In the data rows, zero lies at 4.5, halfway between 4 and 5.
In each game, the first row plays the second. By how much does the first row win? 20 means about a draw, 40 a big win and 0 a big loss. Wins can go round in a circle. Each row has two weighted sums of its numbers, A and B, taken from their middle values. A row wins by its A times the other's B, less its B times the other's A.
[4 3 2 4 6 4 4 5 4 4 4 4 5 4 4 6 7 3 6 7]
[4 6 3 3 2 4 5 0 4 6 5 4 4 4 3 3 4 7 5 2] >> 8
[4 4 4 4 6 5 5 8 5 5 4 4 4 4 5 6 4 4 7 4]
[6 5 4 5 6 2 4 5 7 4 4 3 6 5 4 3 4 4 5 5] >> 11
[6 4 4 9 7 5 5 6 6 7 4 4 7 6 3 6 2 7 4 4]
[4 3 3 4 6 3 3 6 6 4 5 4 6 5 5 3 4 4 6 4] >> 24
[6 5 6 6 4 3 5 5 6 4 6 4 6 4 3 6 5 5 5 8]
[4 2 5 2 4 4 4 5 4 3 4 4 5 3 4 4 6 4 6 5] >> 22
[8 3 6 2 5 2 6 6 7 1 4 2 4 0 4 8 4 3 6 5]
[8 2 5 6 7 2 3 6 9 3 5 2 6 4 5 4 2 5 4 4] >> 17
[6 1 4 2 6 3 4 6 5 3 4 4 5 2 5 7 5 3 7 5]
[8 2 5 2 4 4 6 5 4 3 4 3 5 0 3 9 3 6 7 4] >> 19
[1 5 2 8 6 8 3 5 3 8 5 6 5 8 7 2 3 5 4 3]
[2 3 1 2 6 5 4 6 2 5 6 5 5 4 3 6 8 2 8 7] >> 26
[1 6 1 4 4 6 6 3 3 8 6 5 5 5 3 4 4 7 8 3]
[2 7 3 5 3 6 5 2 3 7 5 5 4 6 4 0 3 7 4 2] >> 14
[4 3 5 4 6 5 5 7 5 4 2 5 5 4 5 5 4 4 5 3]
[3 4 2 5 7 5 2 5 6 5 5 3 5 6 7 1 3 4 4 2] >> 19
[4 3 5 3 3 6 5 5 3 4 4 5 4 3 5 7 5 5 6 3]
[5 5 5 2 2 4 7 5 3 4 5 4 4 1 2 8 7 4 7 8] >> 18
[7 4 8 2 3 4 7 6 5 3 2 4 4 1 4 7 2 5 5 2]
[4 6 4 4 3 5 6 3 2 7 4 5 5 4 2 6 6 6 6 6] >> 14
[3 4 1 8 7 6 3 4 3 9 5 5 6 7 4 4 4 6 5 4]
[4 3 4 2 6 6 5 5 5 4 3 4 4 3 5 6 4 3 5 2] >> 20
[5 6 6 2 2 5 6 3 5 3 4 3 3 2 3 4 4 5 5 3]
[5 5 6 5 2 7 6 3 4 5 3 5 4 3 4 5 3 7 4 2] >> 16
[4 5 5 2 2 4 4 2 3 4 5 5 3 4 4 4 6 5 4 4]
[6 5 3 7 5 1 4 4 4 6 6 5 7 7 3 4 5 6 4 7] >> 21
[6 3 3 6 8 3 4 5 6 4 4 3 6 4 4 7 5 3 5 6]
[2 3 2 6 8 8 4 7 5 7 5 4 6 5 6 4 2 6 7 1] >> 11
[5 6 6 4 3 4 5 4 4 4 3 5 3 4 5 4 4 5 3 3]
[7 6 5 6 6 2 4 6 9 3 4 3 5 5 4 4 3 4 3 6] >> 22
[1 7 3 5 2 8 5 2 2 7 7 5 4 6 5 3 5 7 5 4]
[6 2 5 5 5 4 4 5 4 4 6 3 5 3 4 7 6 4 6 7] >> 19
[7 5 7 6 4 2 5 6 7 4 4 4 6 4 3 4 3 5 4 6]
[2 4 3 2 5 6 5 6 4 4 4 5 4 4 5 5 5 3 7 4] >> 32
[3 6 3 3 2 7 5 3 2 5 8 4 2 4 5 5 5 7 7 4]
[4 6 4 4 2 6 6 4 3 6 6 4 3 4 4 5 3 7 6 3] >> 13
[3 8 6 2 1 7 7 3 2 4 5 5 1 2 5 5 4 6 5 2]
[7 4 7 3 4 2 5 6 7 1 4 4 4 2 4 5 4 3 4 5] >> 17
[3 5 4 5 6 4 4 6 6 6 3 5 6 6 4 2 4 4 4 4]
[5 2 5 3 5 3 4 6 6 2 5 4 6 4 5 5 7 2 5 7] >> 20
[5 6 4 2 3 3 6 3 3 4 5 4 3 2 3 7 6 4 6 6]
[2 4 2 3 4 5 4 6 1 6 6 6 5 5 4 5 8 3 7 7] >> 23
[4 4 7 2 6 5 5 8 6 2 4 4 4 2 6 5 4 2 6 4]
[2 8 5 5 2 6 5 2 2 7 3 7 3 7 4 3 5 5 2 4] >> 20
[5 1 6 1 5 5 4 7 5 2 4 4 4 1 5 6 4 3 6 2]
[2 4 2 2 5 6 5 5 2 5 5 5 3 4 5 6 6 4 8 4] >> 13
[9 4 7 5 6 1 5 7 8 3 3 3 6 3 4 6 2 4 4 4]
[6 5 5 6 4 4 5 4 3 5 3 5 4 5 4 7 6 4 3 7] >> 25
[7 5 6 8 4 1 4 5 6 6 5 4 7 5 2 4 5 6 4 8]
[4 2 5 4 4 6 6 5 3 4 5 4 5 2 3 9 6 5 7 7] >> 25
[5 5 5 3 6 3 5 5 5 3 2 5 4 4 5 5 5 2 4 5]
[4 4 4 6 7 4 4 7 7 5 2 5 7 7 4 3 4 3 3 5] >> 15
[7 4 8 4 5 3 4 7 8 2 3 4 4 4 6 3 3 3 3 3]
[6 6 6 6 6 2 4 4 7 3 3 4 4 5 4 3 5 2 2 6] >> 27
[4 5 4 2 4 4 6 4 3 4 4 4 3 2 4 7 6 4 5 5]
[2 3 0 3 5 6 5 5 3 7 6 4 5 4 3 6 4 6 8 3] >> 10
[3 4 5 1 5 4 4 5 5 2 5 4 3 3 6 4 6 2 5 4]
[6 2 8 3 4 3 4 6 6 1 4 5 5 3 5 4 5 2 4 5] >> 20
[7 4 5 4 5 3 5 4 5 3 2 4 4 3 4 7 5 2 3 5]
[7 5 6 5 5 2 5 7 6 3 4 4 5 3 4 8 5 3 5 8] >> 23
[4 3 2 3 3 7 5 2 2 5 6 4 3 2 5 6 5 6 7 2]
[5 3 2 6 6 5 4 4 5 6 6 3 6 4 4 5 3 7 7 3] >> 16
[3 6 7 1 3 6 6 6 5 3 4 5 2 2 6 5 3 4 5 2]
[4 4 3 5 5 2 2 4 5 4 6 4 6 6 5 3 7 3 5 8] >> 28
[6 7 7 3 2 2 6 4 5 2 3 5 3 3 4 5 5 3 2 6]
[5 4 6 5 3 5 3 5 4 4 5 6 3 5 7 3 4 5 3 3] >> 36
[5 5 3 7 5 3 3 6 4 6 7 5 6 7 5 4 6 4 4 8]
[5 5 5 4 4 7 6 3 5 5 3 4 4 3 4 4 2 7 4 1] >> 25
[6 5 4 5 5 4 6 4 5 6 4 4 5 4 3 6 3 7 6 3]
[3 5 3 8 6 5 4 6 5 6 6 4 5 7 5 4 5 5 5 7] >> 16
[6 4 6 8 6 2 3 7 6 5 4 6 7 8 5 2 5 3 2 7]
[2 6 6 4 1 7 4 2 2 5 5 7 3 6 6 2 5 5 3 3] >> 19
[6 4 6 5 5 5 4 5 6 3 3 4 4 4 5 4 4 3 2 4]
[3 4 6 3 2 7 5 3 2 4 5 6 3 4 5 5 5 5 4 3] >> 23
[6 3 5 6 6 3 4 5 7 4 2 4 6 6 5 3 5 3 2 4]
[4 7 3 8 7 4 4 5 6 6 4 4 6 8 5 3 3 4 3 5] >> 26
[2 5 6 1 4 7 6 6 4 3 4 5 2 3 6 6 4 3 5 2]
[3 3 2 6 7 4 3 6 4 6 5 4 7 6 4 4 6 4 6 7] >> 17
[7 4 5 6 6 1 3 5 7 4 5 4 6 5 4 3 5 3 3 7]
[7 6 7 7 3 3 4 4 6 3 7 5 4 5 5 4 5 5 3 7] >> 16
[6 5 6 5 6 2 3 7 7 2 2 5 5 6 5 3 5 1 2 5]
[3 5 6 2 4 4 6 7 4 3 2 6 4 4 5 5 6 2 5 6] >> 25
[5 4 4 5 3 7 5 2 3 5 6 4 3 3 5 6 4 7 5 3]
[2 6 1 6 6 6 6 3 5 8 4 4 6 6 3 3 3 7 6 3] >> 39
[5 3 1 5 7 4 5 3 5 6 4 3 5 4 4 6 4 5 6 3]
[6 4 6 6 6 3 4 4 5 4 3 5 6 4 3 6 6 2 2 7] >> 19
[8 2 7 4 5 3 4 6 5 2 3 5 5 2 5 7 5 2 4 6]
[3 5 3 6 6 4 4 7 4 6 5 5 6 7 4 4 6 4 6 8] >> 17
[6 5 7 3 1 6 6 1 3 5 4 5 4 2 3 5 3 8 4 1]
[4 3 4 3 6 4 4 7 6 2 5 4 4 3 6 5 4 3 6 4] >> 18
[4 5 5 2 5 2 5 6 5 2 2 5 4 4 5 4 6 0 4 6]
[4 8 6 3 2 7 7 3 4 4 3 5 1 3 5 5 3 6 3 2] >> 38
[2 7 5 7 6 7 6 6 5 7 2 5 5 6 3 3 3 5 4 4]
[6 3 3 6 4 4 6 3 3 6 5 4 6 4 2 8 5 6 6 6] >> 38
[8 3 6 5 5 2 5 6 7 2 5 3 5 2 4 7 4 4 5 6]
[4 7 6 4 1 6 5 3 4 5 5 6 4 5 5 2 2 8 3 1] >> 18
[3 7 5 6 4 7 7 5 4 7 4 5 5 6 3 4 3 7 5 4]
[2 6 5 7 4 7 4 3 3 7 4 6 4 7 6 2 4 5 3 3] >> 15
[2 6 5 3 6 5 5 7 4 4 3 6 4 5 5 4 6 1 5 6]
[2 9 5 5 3 6 6 4 5 6 3 5 4 6 4 1 2 6 3 2] >> 12
[5 5 5 5 4 6 6 5 6 6 4 3 5 4 4 3 0 8 5 1]
[3 4 2 6 6 5 2 4 4 5 5 5 6 8 6 2 7 3 3 7] >> 20
[6 5 5 5 4 2 3 3 4 3 4 5 5 6 5 4 7 3 2 6]
[4 6 3 7 6 4 3 4 6 6 5 3 5 6 5 2 2 6 4 2] >> 21
[4 5 4 5 3 7 3 3 3 6 5 6 3 6 7 3 3 7 3 1]
[6 4 5 5 5 3 5 7 6 4 4 4 5 4 4 6 3 4 6 5] >> 5
[3 4 3 6 5 7 4 3 4 6 5 4 5 5 5 4 3 6 4 2]
[5 4 5 4 5 3 4 7 7 2 6 3 5 4 5 4 5 3 6 7] >> 23
[3 6 4 2 1 5 5 1 2 5 5 5 2 4 4 4 5 6 4 3]
[2 5 4 5 6 7 5 6 5 6 4 5 5 6 6 3 3 4 5 3] >> 21
[5 5 5 6 5 3 4 5 7 5 6 4 6 5 4 3 3 6 5 5]
[3 3 3 6 3 8 2 2 2 6 6 6 4 6 6 3 4 6 3 2] >> 7
[5 7 5 7 4 4 4 2 5 5 5 4 4 6 4 3 4 5 1 5]
[2 6 3 4 5 6 5 6 5 6 4 5 5 5 4 3 3 5 6 2] >> 28
[6 2 4 6 7 3 5 6 6 6 4 4 8 5 3 5 3 5 6 5]
[6 4 7 5 4 5 4 4 6 2 5 4 3 4 6 5 5 3 3 5] >> 10
[2 7 5 1 3 6 7 5 3 4 4 5 2 2 5 5 4 4 6 3]
[5 4 5 5 5 7 6 4 6 6 4 3 5 3 4 4 1 7 5 1] >> 20
[5 4 5 4 2 5 5 0 2 6 4 6 4 4 3 5 6 6 3 4]
[5 5 5 4 3 3 3 3 4 3 5 5 4 5 6 2 6 3 3 5] >> 20
[3 1 3 5 7 5 4 6 4 5 4 5 7 5 4 5 6 3 7 6]
[4 3 4 1 4 3 4 4 3 4 4 5 5 3 4 4 6 3 6 4] >> 34
[4 7 5 2 2 5 5 2 4 4 4 4 2 3 5 3 4 5 4 3]
[4 3 4 6 4 6 3 5 4 6 6 5 6 6 5 2 4 5 5 4] >> 20
[3 6 3 6 6 5 5 4 5 7 3 4 5 5 3 4 5 5 5 5]
[6 3 6 4 5 4 5 6 6 3 3 4 4 3 4 6 4 4 5 4] >> 25
[1 6 3 2 5 6 5 6 5 4 3 4 3 4 5 4 5 2 6 4]
[5 2 4 3 3 6 5 4 4 5 5 4 4 3 4 6 4 6 6 2] >> 27
[4 6 1 5 5 4 6 2 4 8 4 4 6 4 1 6 4 6 7 5]
[8 5 8 5 3 2 4 3 5 1 5 4 3 3 5 5 5 3 1 5] >> 16
[6 5 5 5 5 4 5 5 5 3 4 4 5 4 4 7 6 2 4 8]
[3 4 3 4 8 5 5 7 6 4 2 4 4 4 5 5 5 2 6 4] >> 6
[3 2 2 5 5 6 4 5 2 8 5 6 7 6 4 4 5 6 7 5]
[5 1 3 6 6 6 3 5 4 5 6 3 5 5 6 5 5 5 5 5] >> 23
[3 5 4 2 6 4 6 6 5 4 2 4 4 4 4 5 6 2 6 6]
[4 4 3 3 3 4 4 3 3 5 5 5 4 4 4 4 6 4 5 6] >> 26
[8 3 7 4 4 2 5 6 6 2 6 3 5 2 3 7 5 4 6 7]
[2 6 3 5 2 8 5 1 2 7 7 5 4 6 4 3 4 7 5 4] >> 20
[7 5 7 7 3 4 6 4 4 5 4 6 5 5 3 7 5 6 3 6]
[4 5 3 8 5 7 4 3 3 7 6 4 5 7 4 5 4 7 4 5] >> 21
[4 6 5 4 4 4 6 4 5 5 3 4 5 4 3 5 4 6 5 4]
[6 6 7 6 0 5 5 1 3 4 5 5 3 5 5 4 5 6 1 5] >> 15
[4 3 3 4 5 5 3 3 4 4 5 4 5 5 4 4 7 3 5 6]
[4 7 6 2 1 5 7 1 3 5 3 5 3 2 3 5 4 6 4 3] >> 18
[3 5 4 4 3 4 4 3 2 5 4 6 4 6 4 4 8 3 4 7]
[8 5 8 6 6 2 5 5 8 3 1 4 5 4 4 5 3 3 1 4] >> 17
[6 6 8 4 2 6 6 3 4 3 4 5 3 3 4 6 4 5 2 5]
[4 5 8 5 6 3 4 8 8 3 2 6 6 7 6 2 4 1 2 5] >> 21
[5 3 1 4 3 4 5 1 0 7 5 5 5 4 3 7 7 6 6 5]
[6 1 6 1 5 5 6 7 5 3 2 4 5 1 4 7 3 4 6 2] >> 26
[3 6 6 5 6 4 5 7 6 4 2 5 5 6 5 4 5 2 4 6]
[3 9 3 6 4 4 6 4 4 8 5 5 5 7 2 3 4 6 5 6] >> 19
[3 4 3 5 7 3 3 6 5 5 3 6 6 7 5 2 5 2 4 5]
[3 5 3 4 5 7 4 3 5 5 5 3 3 4 6 4 3 5 5 2] >> 14
[3 4 5 3 4 3 4 5 2 3 5 6 4 4 5 5 8 1 5 8]
[2 4 0 5 6 5 5 4 2 9 6 5 6 6 3 5 6 6 8 6] >> 18
[3 9 5 6 2 5 5 1 4 5 5 5 3 7 4 2 4 6 2 4]
[6 4 5 3 2 3 5 3 3 3 6 4 3 2 4 7 7 4 5 7] >> 14
[6 4 2 6 6 2 3 4 5 5 6 4 6 5 4 5 6 3 4 8]
[3 4 5 4 3 6 6 4 1 6 4 6 5 5 3 6 6 6 6 5] >> 20
[4 8 5 3 3 5 6 2 4 5 2 6 3 5 4 3 3 6 3 2]
[5 3 6 4 7 4 4 8 8 2 4 3 5 4 6 4 3 2 5 4] >> 19
[5 4 6 3 6 3 4 5 6 3 1 6 4 5 6 4 6 0 2 5]
[3 2 3 6 8 7 4 7 6 6 4 4 5 6 6 4 2 5 6 2] >> 19
[2 8 3 6 4 7 5 3 5 7 5 4 4 6 4 2 2 8 4 2]
[3 2 1 4 4 5 2 4 2 6 7 5 5 6 6 2 4 7 6 2] >> 3
[4 6 4 3 3 4 6 3 3 5 3 5 4 4 3 5 5 5 5 5]
[5 4 5 2 3 3 4 4 3 3 4 5 4 4 5 4 6 3 5 4] >> 27
[2 5 2 4 6 5 3 6 4 5 5 5 4 6 7 3 5 3 5 4]
[4 7 5 6 4 6 6 2 6 6 4 3 3 5 4 4 2 7 3 2] >> 31
[4 3 3 4 4 6 4 4 4 6 6 4 5 5 5 3 3 6 5 2]
[5 5 8 3 3 5 6 6 4 2 5 5 3 3 5 5 5 4 5 6] >> 21
[4 3 4 3 5 7 4 5 3 3 6 4 2 3 7 6 5 3 5 4]
[5 8 6 4 1 4 6 3 2 5 4 6 3 4 3 5 5 6 3 6] >> 15
[3 5 6 2 6 5 5 8 5 2 3 5 3 3 6 5 5 1 6 5]
[5 5 3 8 6 5 4 3 6 6 6 3 5 6 5 3 2 7 4 3] >> 13
[4 6 3 6 3 4 5 0 3 6 5 5 4 5 2 5 5 6 3 5]
[5 7 5 6 4 3 6 5 6 5 4 4 6 5 3 3 3 6 4 4] >> 26
[6 4 7 3 2 4 6 2 4 3 3 4 4 2 4 5 4 4 2 3]
[3 4 2 5 5 5 4 4 5 7 5 4 6 6 5 1 2 8 6 0] >> 14
[8 1 7 3 3 2 4 4 4 1 7 4 5 1 4 6 6 4 6 6]
[4 3 5 2 5 5 5 5 3 4 3 6 5 3 4 6 6 3 5 4] >> 18
[4 3 5 4 3 7 5 2 2 5 4 5 4 3 4 7 6 5 5 4]
[3 8 5 4 3 6 6 2 3 5 3 6 2 5 5 4 5 5 3 3] >> 18
[7 6 7 6 4 3 5 6 6 4 2 5 5 5 4 6 3 5 3 4]
[6 2 6 6 6 5 2 6 6 3 6 4 5 6 7 4 5 3 3 6] >> 28
[1 4 1 5 6 7 5 5 2 9 5 6 6 6 3 5 5 5 7 4]
[4 6 4 7 7 3 3 6 6 5 3 5 5 8 5 3 4 3 2 5] >> 20
[6 6 6 7 6 5 6 6 6 5 3 4 5 5 4 6 2 5 3 4]
[7 3 6 3 7 2 5 8 7 2 3 4 5 2 4 7 5 2 5 6] >> 23
[7 4 7 4 2 5 6 4 4 3 5 4 3 3 4 6 3 6 4 4]
[6 4 3 5 4 3 5 3 4 5 5 4 5 4 3 7 4 6 5 5] >> 13
[3 5 3 6 4 3 3 5 4 5 6 5 6 7 5 2 6 5 5 6]
[3 5 6 2 5 6 6 7 5 3 4 5 3 3 6 5 5 2 5 5] >> 16
[5 2 4 6 7 3 3 5 5 4 4 5 6 7 4 5 8 1 3 8]
[3 5 3 3 5 4 5 4 5 5 2 5 5 5 4 2 5 4 5 3] >> 18
[4 7 5 4 3 6 6 3 4 6 3 5 4 4 4 4 3 6 4 2]
[5 4 6 6 6 2 3 8 7 3 4 5 6 7 5 2 5 3 4 6] >> 18
[6 3 5 5 5 2 3 5 7 3 5 4 6 5 4 3 4 4 4 5]
[5 3 1 5 6 5 3 3 5 5 6 3 4 4 5 6 4 5 5 4] >> 17
[4 4 8 1 4 6 6 7 6 1 4 4 2 1 6 5 3 3 5 2]
[5 4 2 7 5 7 5 3 4 7 7 3 5 4 4 6 2 9 6 3] >> 31
[2 6 4 4 5 6 5 7 5 6 4 4 5 6 4 3 4 5 7 5]
[5 4 6 3 4 3 3 4 5 2 3 5 3 4 7 3 5 3 3 3] >> 17
[3 7 4 2 2 6 7 2 4 5 3 4 3 3 3 4 3 6 5 2]
[2 2 1 2 4 7 4 3 0 5 8 5 3 3 6 7 7 5 8 4] >> 32
[7 4 4 4 5 1 4 4 7 2 6 2 4 3 4 5 4 4 5 5]
[3 4 2 5 4 6 5 3 2 8 4 5 6 5 2 5 6 6 6 5] >> 24
[6 6 6 5 6 1 4 5 6 3 2 5 5 5 4 4 6 1 2 6]
[1 6 2 5 4 6 4 2 3 8 6 5 5 7 4 0 4 7 5 2] >> 9
[2 6 3 5 4 6 4 4 3 6 6 5 3 7 6 2 4 5 4 3]
[2 5 4 3 3 7 6 3 2 6 3 7 4 5 3 6 6 5 5 4] >> 15
[3 3 4 5 8 5 4 6 6 6 2 4 7 6 3 2 3 4 5 2]
[5 5 9 2 5 3 6 8 6 2 0 6 5 3 4 5 5 1 3 5] >> 37
[6 6 6 7 7 3 5 7 8 4 3 3 5 5 5 5 2 4 3 5]
[7 6 5 7 4 4 5 4 6 5 5 3 4 5 5 3 0 8 2 1] >> 14
[5 2 4 2 6 4 4 6 4 4 3 5 5 3 5 6 5 3 6 3]
[6 4 4 5 6 1 3 6 6 3 3 5 6 6 5 3 5 2 4 6] >> 1
[2 4 4 2 2 5 4 3 1 5 6 7 4 4 4 5 7 4 7 6]
[4 6 6 6 4 5 6 6 5 5 6 4 5 5 3 5 4 5 5 8] >> 20
[4 5 4 4 6 4 5 6 6 5 2 4 5 5 4 3 4 3 4 4]
[5 5 5 6 5 6 6 4 7 5 5 3 5 4 4 5 2 7 5 3] >> 3
[3 3 5 2 5 6 5 4 4 4 3 5 4 3 5 6 6 2 6 4]
[6 6 7 5 6 2 5 5 7 3 3 4 5 5 4 4 4 3 2 5] >> 14
[3 6 5 4 2 7 5 2 2 4 4 6 2 4 5 4 6 5 3 3]
[4 8 4 5 2 3 4 2 3 5 6 6 4 7 5 2 5 6 3 5] >> 19
[6 7 6 7 4 3 5 4 6 5 4 4 5 6 4 3 3 6 2 4]
[9 2 8 5 6 2 3 6 9 0 4 3 5 3 6 4 3 3 2 3] >> 15
[4 4 3 5 6 5 4 3 4 5 3 4 4 5 5 3 4 5 4 2]
[3 5 6 2 5 5 4 5 5 2 4 5 3 4 6 3 6 1 4 5] >> 18
[4 4 4 3 3 7 4 4 2 3 8 5 2 4 7 5 6 4 6 5]
[3 3 2 6 5 6 4 5 3 7 7 4 5 6 5 4 4 7 7 4] >> 30
[7 3 6 5 6 1 3 7 7 2 4 4 6 4 4 5 5 3 5 6]
[7 4 7 4 4 3 6 6 3 2 4 5 4 2 5 8 6 3 4 8] >> 27
[7 3 6 3 4 4 7 4 5 4 1 4 5 2 2 7 3 5 5 2]
[4 3 5 3 6 3 4 7 5 3 2 6 6 5 5 4 6 1 4 5] >> 35
[6 3 5 7 6 3 2 4 6 3 6 4 5 5 6 5 6 3 3 7]
[6 3 6 6 5 3 4 5 6 4 4 4 6 5 4 4 4 4 3 5] >> 27
[5 3 3 6 5 3 3 5 3 5 6 6 6 7 5 4 7 4 5 7]
[4 2 4 2 5 7 4 4 4 3 5 4 3 2 6 6 5 4 5 2] >> 26
[4 2 5 4 5 6 3 7 4 3 6 4 4 4 7 4 4 4 6 4]
[0 6 3 3 2 7 6 3 0 7 6 7 3 5 4 5 7 5 7 6] >> 20
[8 4 8 3 2 2 5 4 5 2 4 5 5 2 3 6 5 4 4 6]
[5 6 5 5 4 3 4 5 5 3 7 4 4 5 5 4 5 4 4 7] >> 25
[4 4 4 5 4 7 6 5 4 6 4 4 4 3 5 6 3 7 6 3]
[5 6 6 5 5 5 7 6 6 4 4 3 4 4 3 6 3 5 5 5] >> 22
[3 6 3 6 4 5 5 1 3 7 4 5 5 6 2 4 5 7 4 5]
[5 4 5 7 4 6 4 5 6 6 6 4 5 6 5 2 1 8 4 1] >> 5
[8 5 4 7 8 1 4 7 8 5 3 3 7 6 3 4 2 4 4 5]
[3 4 3 7 5 4 4 5 4 6 5 5 7 6 2 5 6 4 5 7] >> 8
